Each row of A is roughly a mix of the hidden directions of one of a few groups.
A, 75 rows:
[[  1  -9  15  -1   3  20  -9 -14  18  21]
 [ -7 -11   2  28 -15 -17  14   0  -1   8]
 [ -2 -17 -11  -8 -12 -10  -5 -26  16  -8]
 [-14  23  -9  19 -12 -13  -6  -4 -14   3]
 [-24  -6  -1  19  -7   3  -1 -24  -1  12]
 [ 11   2  23  16  -3  -2 -23  11   7 -11]
 [-15  25   0  22  -6   2  10  -8  -4  14]
 [ 12   4  -7  -7 -14   8  11  29  -8 -13]
 [ -9 -13  -7   5 -30  10 -20  -4  -1   3]
 [ 13   4  -7 -10  -3  -2  13  28 -10 -18]
 [  9 -10   2 -14  22 -20 -18  -8   3  -6]
 [ 32   4 -19  -1  -3 -13  11   0   2   0]
 [-26  13  11  16 -13   8   2   8  14  -4]
 [  8   1  15  16 -14   6  12  12  23  -9]
 [-22 -12  13 -17 -15   2  17  -3   4  12]
 [-12   1  18  13   8 -21  -5 -11  21  -4]
 [  3  15  24  15  -9  -6   5   5  23   5]
 [  3 -29  -6 -12  -1   0  -2  15 -11 -19]
 [-19  -7   8 -30 -10  11   8   1   7   5]
 [ 10   2  15  22  13 -12   9 -18  -6  14]
 [  4  23 -12   2   0  -9 -16   2 -27  -2]
 [ 12  -4   8 -14  11  -5 -21 -16  20   8]
 [  6  12  23 -13 -16  10   7 -13   4  16]
 [ 27  18 -10 -11  -3   3  -3   5 -17  11]
 [-16  17  23   0  16  -6 -13 -15   3  -2]
 [ 24  -1   3  23  11 -14   3 -13  -8   8]
 [  5   0   6  -6  33 -12  19  -1   0  -7]
 [ 21 -14  -1  11  -1   3 -12   9   3 -27]
 [-21 -18 -11 -20 -10   4   5  14   7  -6]
 [-27 -14  -7 -20 -12  -4   8   9  -5   2]
 [ 14  28   6  -2  -7  -6  11   2   4  23]
 [  1  -7   7  -6  14  -9 -20 -25  14  10]
 [ -8 -25 -23 -11  -2 -13   3  11 -10  -4]
 [ 10  -8 -17 -15 -21 -10 -11   6   1 -19]
 [  4  11  12   8  -1 -15   5 -16 -23  19]
 [ -3  18   2   5   8  -8  16 -25  17   9]
 [ 27   7  -7   1 -21  10  -9   9  11  -8]
 [  9   2  -1  23   9 -21   2 -10 -21   9]
 [ 26  21   2   1  11 -18  -5 -11   3  -3]
 [  6 -29   9 -12   5  13 -20   0   7   4]
 [  0  -8  18  -8 -16  -5  18 -14  -3  21]
 [ 26   9   4   5  12  -3  -8  -6   3 -26]
 [ -1 -20  -2  -9   0   3  15 -24  21  -3]
 [ -4  -6 -14  -2 -22   0  15 -20  17  -7]
 [-19  16   5  -8 -19  17  -5  12  13  -7]
 [  6   2 -26 -14  -1  -7  18  -7  -8  18]
 [ -8  26  20  -4  11  12   8 -12   5  -7]
 [ -9   5  17   1 -10  31   2  15  -3  -6]
 [ -5 -13   0   2  14  -2  14  21 -23 -14]
 [ -2  11  17  13  16 -10   6 -18 -14  15]
 [ 15   8   9  -8 -12  18 -20  11  11  14]
 [-13 -10  -3   7  -7  -9 -26 -23   1   6]
 [ -8  16  19  -2  -4  -7   7 -16 -18  19]
 [ -6  14  11  10  29  -5  17  -5  -3   9]
 [ -7 -14  12   6   2   7 -31   9  -9 -13]
 [ 11  25  14  -3  -5  24  10   7  -1  -4]
 [-12 -17 -22  -5  -7   1  26  -2   4   7]
 [  6  21  -1 -16  -2  24   9   3 -17   7]
 [-31 -10 -10 -14  13   3  -1  11   2 -10]
 [-12  18 -11  17 -15 -12  -7   7 -20  -3]
 [  9  -7  -7  33  16  -7  -2   3   8 -10]
 [-15  10  -7  18  -4  -5  12  14 -25  -6]
 [ 18   6   3  -1  14  -7 -28  -5 -13 -13]
 [ 18  23   5   3   4 -22   5  -9  11  11]
 [-21 -11   2  21  15   1   6   6  18  -9]
 [-14 -18  -8  -5  16  -5 -22 -10 -15  -9]
 [-22   7  14  20 -10   8   6   6  20  -3]
 [ -9  17  16   1  11 -21 -12 -13   4  14]
 [ 15  18 -17  -9  -3   6 -21  10  -9 -12]
 [-24  -7  -9  -3  -2 -11  19  -8   9  19]
 [-16   2 -15  -9  -4  13 -11  20  11 -19]
 [-12 -16  -9  -1  -2  20  22   1   6 -19]
 [ 30  14   5   1 -22   4  -4  -5   0   6]
 [ -8   7 -18   7 -33   0  10  -4   1  -8]
 [ -6 -22 -27  -3  -6 -10  15  -1   1  10]]

Here is one row of each group, with its name. Which group are the others in?
[ 13  10  -2 -22 -22  -2  -3  -4 -18  11] -> C
[-11   5  -5  14 -12  12  27  13 -13  -4] -> J
[ -9 -25  -4  12 -17   3  11  14  15  -2] -> D

[-23 -12  -6  -2   0  12  26  -6  11  -9] -> D
[ -9 -11  13   8  23  13  21   6  -9   5] -> J
[ 5 20 19 26 -9  5  1 -5 11  3] -> C
[ -1   8  -6 -18  -9  21 -12  14  15 -15] -> C
[-12  11   4  12  16 -17  -8 -24   1  11] -> J
[  7  34   1   7 -10   4   2  17  -5   8] -> J
[ 13   8  20   6  -7  16 -20  17  -6  -7] -> D
[ 20  17  12  10   4  -9   9  -6  20 -13] -> D
[-25 -23  -8  -1   6   1   8  12  14  -9] -> C
